In the rows, zero is written as 128.
The rows of T fall into 4 groups, and each row is roughly a mix of its group's hidden directions.
T:
[[121 112 105 124 102 139 117 170 151  92 146]
 [169 132 139 126 173 130 111 104 135 100 140]
 [102  97 119 149 137 121 142  87 148 129  94]
 [ 94  94  99 132 103 137 110 108 157 133 143]
 [127 185 103 138 137 122 110 160 137 132 141]
 [ 81 145 113 146 121 110 149  96 101 132 130]
 [146 118 132 150 102 117 116 111 126  75 101]
 [159  87 116 117 134 101 115 104 153 103 122]
 [137  94 129  95 128 159 142 124 113 159  99]
 [118 152 155 134 109 162 169 125 148 152 138]
 [128 120 172 167 148 120 115 101 106 111 129]
 [159 139  96  88 117 128 128 158 146 102 128]
 [135 139 121 134 106  97 117 158 158 158 162]
 [ 99 134 109 106 106 145 152 148 136 174 130]
 [146 137 114 133 109 174 122 111  97 106  99]
 [114 131 108 146 161 119 162 155 164 117 147]
 [160 119  86  92 125 117 128 138 156 108 133]
 [130 131 134 149  95 123  76 142  97 140 125]
 [160 136 116 148 106 128 174 139 154 103 132]
 [153 136 161 158 109  99 100 105 107 130 127]
 [102 127 170 165 138 115 132 107  98 117 134]
 [127 181 139 143 121 105 139 105 104 147 108]
 [ 81 107  89 105 107 137 109 135 127 130 129]
 [139 163 151 106 114  99 136 102 103 154 110]
 [160 168 134 106 135 136 127 153 107 163 136]
 [129 102 145 108 132 142  96  93  99 107 152]
 [146 150 144 142 140 130 180 129 156 126 157]
 [157 103 131 130 119 122  98 122 139  74 139]
 [160 146 147 127 138 101 123  89 104 136  96]
 [163 133  90 124 108 124 130 135  83 109 117]
 [ 97 139 129 136 161 143  94 106 137  99 153]
 [138 122 148 146 185 115 151 137 138 122 101]
 [121 143 147 132 133 128 128 128 105 167  74]
 [102  79  99 118 148 156 138 120 123 127 115]
 [121 123  85 108 164 132 115 121 158  98 126]
 [128 133 144 152 133 129  94 111 123  70 126]
 [101 113 100 102 108 173 144 140 131 147 121]
 [130  93 151 166 140 101 127  96 112 144 135]
 [123 122 170 170 139 117 125 100 101 116 119]
 [103 128 112 120 127 158 121  68 117 127 132]
 [105 130  83 136  78 131 134 147 139 128 123]
 [ 96 135 140 149  96 111 110 150 147 107 161]
 [132  95 131 144 136  98 128 107 177 115 110]
 [116 126 108 117 157  82 166 113 120 131 143]
 [139 135  98  95 114 173 120 145 132 152 109]
 [155 132 135 104 142  96 118 143 104  94 160]
 [113 134 161 113  87 168 138 152 125 114 127]
 [112 115 127 164 109 133 115  76 135 143 109]
 [142 150 120 123 100 107 108 116 141  97 173]
 [148 162 165 133 137 103 152 153 148 124 148]
 [154 148 122 124 103 115  92 111 106 135 168]
 [147 114 150 144 124  88 128 132 102  85 144]
 [161 140 148 111 128 117 116 178 121 149 149]
 [ 78  97 125 114 149 139 141  98 148 125 131]
 [160 156 137 115 126 143 124 161 126 176 125]
 [124 138 118  92 115 173 144 135 154 155 110]
 [170 114 125 111 154 145 128 108 135 121  84]
 [146 117 150 119 111 114  99 110  83 139  97]
 [159 146 139 117 117 132 178 121 152 115 155]
 [144  90 147 103 107 160 139 130 116 160 113]
 [167 161 156 138 141 118 154 127 144 123 158]
 [120 123  83 105 154 138 125 124 164  98 126]
 [118  86 152 149 157 116 130 161 126 130 154]
 [124  98 104 124 109 157  86 155 142 122 144]
 [120 128 108 107 162 119 162 111 138 173 131]
 [151 162 149 151  89 123 114 124 105 154 133]
 [168 140 138 126  99 155 110 158 129 122  96]
 [131 143 115 122 112 119 132 174 162 159 152]
 [ 93 150 106 111 132 170 113 135 151 154 130]
 [104 128 108 130 106 166 137 144 128 176 116]
 [123 161  87 122 171 125 122 145 147 112 122]
 [138 154 154 115  95 116 141 128 118 152 172]
 [150  97 117 112 116 149 121  83 129 110  99]
 [150 112 137 138 121 107  93  77 121 114 140]
 [162 149 114 121 120 117 111 152 126  77 114]
 [125  96 151 153 156 115 146 154 119 133 166]
 [144 172 153 147 120  94 105 147 128 131 146]
 [159 148 145 114 143 150 126 133  77 114 110]
 [154 113 109 102 112 163 105 147 161 111 133]
 [134 102 174 132  88 122 129 110 106 147 126]
 [138 141 166 118 178 116 145 108 127 147 113]
 [130 122 102 151 120 115 133  86 138  85 107]
 [136 142 123 163 106 111 108  78 107 128 127]
 [ 83 148 151 149  96 155 126 134 112 127 113]
 [ 89 132 153 120 115 171 128 143 129 155 148]
 [172 121 167 116 130 142 146  98 119 113 111]
 [ 92 119 138 111 164 129  89 117 109 153 124]
 [151 130 124 158 120 125 147  74 109 110 141]
 [129 184 100 134 132 123 123 152 143 121 157]
 [130 159 147 129  84 123 126 156 134 139 166]
 [119 128 139 145 135 131 185 131 140 145  91]
 [133 178 110 109  93 132 124 101 128 127 107]
 [150  96 169 121 144  99 109 150 110 140 135]
 [107 136 144 142  94 123 166 146 121 164 108]
 [120 118 135 134 139  86 121 101 103  88 150]
 [139  80 117  92 146 134 121 105 120  99 126]
 [178 135 159 131 155 129 152 109 137 108 134]
 [ 91 104 161 106 145 154 126 155 132 122 148]
 [172 124 147 129 173 121 139 108 132 101 132]
 [140 124  95 143 153  94 137 110 128 170 110]
 [148 148 129 152 171 115 150 114 142 132  90]
 [116 156 161 114 149 167 123 121 131  91 132]
 [ 96 142 168 151 123 150 135 133 102 160 123]
 [142 151 124 134 120 121 105  74 109 157 141]
 [118  88 116 111  97 157 104 134 120  97 136]
 [126 134 115 125 112 179 134 145 155 159 105]
 [103 120 147 103 133 172 118 136 145 140 167]
 [163 169 148 142 150 104 143 119 136 138 153]
 [140 124 129 101 169 139 131 168 128 160 109]
 [108 111 131 126  92 117 142 140 105 149  81]
 [148  81 133  94 145 133 109 108 101 118 128]
 [133 110 161 134  79 142 132 144 118 151 153]
 [135 115 129  94  94 156 166 104 137 114 137]
 [132 187 113 146 124 107 137 108 118 151 134]
 [164 100 153  96 133 135 100 155 118 126 143]
 [118 102 127  94 144 147 141 168 163 134 130]
 [147 158 133 148 128 109 140 151  96 154  94]
 [117 130 127 121 162 139 180 119 160 126 149]
 [149 112 164 147  87 133 116 145 120 144 157]
 [144 110 127 136 150 118 111 120 113 117  66]
 [101 127 166 107 152 145 132 160 143 151 146]
 [136  96 124  94 144 140 141 173 154 133 119]
 [ 95 100 110 130  96 158 103 151 143 121 137]
 [137 175 122 129 117 146 109 158 120 104  97]
 [141 113 162 121 131 168  98 122 143  96 145]
 [141 155 172 120 102  93 138 121 113 147 141]
 [ 89 142 104 108 112 164 125 143 147 155 133]
 [111 146 113 140  75 131 150 159 144 142 127]
 [175 118 104  98 158 110 127 129 149 119 142]
 [129 138 127 112 132 137 147 190 148 106 134]
 [139 113 127 106 142 116 168 131 129 181 137]
 [106 117 175 132 106 137 148 141 105 162 123]
 [125 103  96 103 136 166 154 104 132 123 104]
 [ 98 112 124 150 143  91 136 105 108 111 162]
 [145 174 167 133 124  92 134 119 129 129 112]
 [123 152 113 133 129  92 153 171 154 119 144]
 [141 120 141 153 142 113  96 107 123  76 134]
 [145  90 127 100 148 126 137 154 170 126 114]
 [146 122 140 127 127 103 134 190 148 145 131]
 [ 92  99 124 126 114 138  97 144 107 138  90]
 [128 107 124 114 109 111  86 117  84 132 105]
 [160 131 103 144 102 104 120 127 125 100  87]
 [157 153 153 148 154  99 150 138 116 138 156]
 [108 139  99 148 159  97 116 165 148 130 126]
 [142 137 146 135  92 121 133 128 156  95 170]
 [147 146 132 134  82 108 160 116 109 152 110]
 [148 137 135 125  81 120 149 101 102 147 102]
 [125 123 113  97 171 141 150  95 152 113 138]
 [109 103 112 135 181 114 129 148 141 112 104]
 [141 158 108 163 114 108 147 135 164 120 104]
 [155 127  84  89 130 114 130 140 153 107 135]
 [136  97 124 106 139 107 108  93 102 102 153]]
Here is one row of each group, with its name. Which group are the others in?
[123 132 162 124 134 119 117 157 176 125 160] -> <44>
[160 145 156 131 109 121 159 103 113 146  94] -> <127>
[143 142  83 104 125 167 118 120 127 139  98] -> <96>
[103 110  89 160 105 112 101 117 135 150 123] -> <104>

[143 140 140 149  96 118  80 141  99 139 116] -> <127>
[134 163 121 144  95 118 117 155 138 164 155] -> <44>
[102 117 170 140  89 104 143 116 119 129 147] -> <96>
[143 124 145 157 100 141 100 118 126  90  97] -> <104>
[163 142 160 122 142 108 126 172 117 152 128] -> <44>
[135 143 177 132 129 149 154 137 141 137 167] -> <127>
[107 124 128 131 153 133 181 142 159 127 151] -> <127>
[ 90 136  99 149 115 115 105 167 132 143 144] -> <127>
[127 134 109 112 132 144 158 181 157 128 115] -> <44>
[112  61 130 124 140 117 135 133 138 140 108] -> <44>
[133  84 147 107 134 149 109 131  96  96 130] -> <44>
[ 93 138 126 114 113 175 122 141 124 159 150] -> <44>
[144  98 144 105 108 149 167  97 113 143 121] -> <96>
[128 150  83 145 105  98 143 130 133 140  97] -> <127>
